In the data rows, the value 128 means zero.
Here are some numbered points:
106,113,142,128,106,87,134,121,138,182,178,158,89,135,192,154 0
129,123,117,122,127,153,119,90,151,111,128,102,143,116,82,113 1
87,128,125,157,122,73,170,110,170,178,108,131,85,104,159,118 2
112,106,117,126,153,160,83,156,85,150,116,135,140,102,130,147 3
67,31,111,133,174,134,85,46,244,115,93,100,111,57,145,169 4
115,69,138,138,126,107,140,99,114,74,111,129,146,99,130,165 5
161,190,155,92,118,179,118,177,168,180,82,125,89,157,104,129 6
110,160,145,133,90,119,140,131,185,151,114,132,157,146,206,152 7
189,255,123,0,85,195,45,180,164,52,12,109,33,223,112,3 8
20,91,121,201,101,167,127,101,63,76,171,182,216,112,136,189 9
82,146,150,150,89,104,110,154,89,85,164,191,126,87,202,143 10
149,82,103,107,132,121,82,188,122,74,81,76,153,143,114,79 11
65,91,116,128,103,105,119,143,120,32,95,131,161,56,183,160 12
114,194,63,143,119,203,55,83,255,103,166,81,152,0,82,169 13
97,255,213,183,105,133,52,255,0,45,205,255,118,246,174,118 14
195,211,178,104,111,153,129,184,50,187,192,142,80,247,92,125 15
83,94,112,115,177,144,182,78,152,226,117,113,146,83,116,110 16
216,125,101,134,137,104,120,101,162,156,174,140,142,90,122,104 17
161,156,166,114,158,125,230,62,122,188,127,139,123,135,68,144 18
155,105,115,125,95,127,135,122,145,130,173,126,109,133,145,117 19
160,127,71,78,131,163,98,147,152,114,124,83,108,110,74,58 20
161,99,104,128,146,149,107,99,158,114,71,121,109,87,79,109 21
110,144,125,94,94,99,177,159,137,114,94,121,98,117,145,141 22
160,116,155,93,132,191,107,105,82,89,124,119,114,154,57,163 23
255,213,132,72,177,165,116,176,68,200,205,130,162,255,69,135 24
56,107,118,100,143,96,149,107,145,196,160,85,122,67,162,102 25
188,90,87,105,147,121,110,102,195,46,121,83,134,91,62,80 26
113,91,95,141,113,116,112,92,134,103,154,154,159,106,165,124 27
182,255,88,69,123,255,120,148,191,10,0,34,95,184,67,0 28
144,114,128,113,156,108,143,98,163,165,102,114,107,85,150,143 29
206,123,142,115,160,88,129,59,155,183,115,72,114,103,115,55 30
106,147,162,124,142,115,86,208,78,84,81,122,154,135,80,148 31
146,177,164,119,184,137,121,165,104,179,115,136,105,174,98,121 32
178,106,154,98,167,201,113,134,189,38,95,85,202,77,34,113 33
124,212,142,87,117,149,98,140,153,187,196,131,74,153,108,131 34
106,163,129,119,102,107,149,172,122,109,149,113,128,140,138,112 35
Which two points above are nearest to each new point by angle? Their numbers follow each, nearest first.
154,114,133,79,141,150,157,159,113,125,97,125,85,182,76,77 8 28
116,0,67,86,125,84,114,4,251,119,74,13,196,7,136,97 4 26
189,115,72,156,178,181,112,131,133,100,0,70,218,139,37,126 33 21
63,172,153,123,132,114,112,154,37,197,149,219,99,179,118,115 14 15
151,99,135,111,93,111,170,109,165,93,148,108,159,113,86,136 26 1
41,128,137,114,123,139,105,130,68,118,62,145,116,95,86,122 31 3
160,87,114,139,139,141,74,69,83,160,162,129,159,167,71,152 23 24
158,159,132,176,142,145,138,121,132,66,115,147,114,146,121,119 28 14
112,141,120,152,128,99,155,110,172,176,187,146,136,152,118,141 0 2
89,125,169,163,105,150,162,57,91,129,146,203,132,86,144,173 9 10
136,122,169,132,146,98,148,134,182,82,128,133,138,131,113,200 5 33
118,53,75,112,135,80,134,114,149,138,108,92,143,83,151,167 4 29
107,32,72,111,146,63,155,92,201,124,109,95,125,71,156,152 4 29
102,55,85,117,181,107,100,75,222,182,96,83,153,132,143,149 4 29
109,128,143,125,100,143,134,159,57,119,145,128,115,119,134,106 14 10
157,94,99,126,150,120,144,137,151,137,115,108,132,118,90,103 26 21
132,121,163,120,166,149,175,119,119,85,34,87,133,113,57,146 33 21
170,160,87,93,116,99,98,177,197,138,98,130,115,191,162,96 8 6
78,137,157,170,121,120,173,154,119,76,135,138,119,116,171,125 10 12
139,136,148,142,103,157,138,131,116,77,96,111,180,101,146,131 12 33
132,164,136,145,141,109,103,163,72,97,136,156,152,191,146,122 14 31
100,109,133,150,137,148,151,98,128,149,88,106,127,114,109,130 16 4
173,152,131,119,123,119,152,188,72,174,129,103,103,174,82,93 15 24
137,169,135,136,97,138,56,205,48,90,206,154,158,244,109,126 14 15
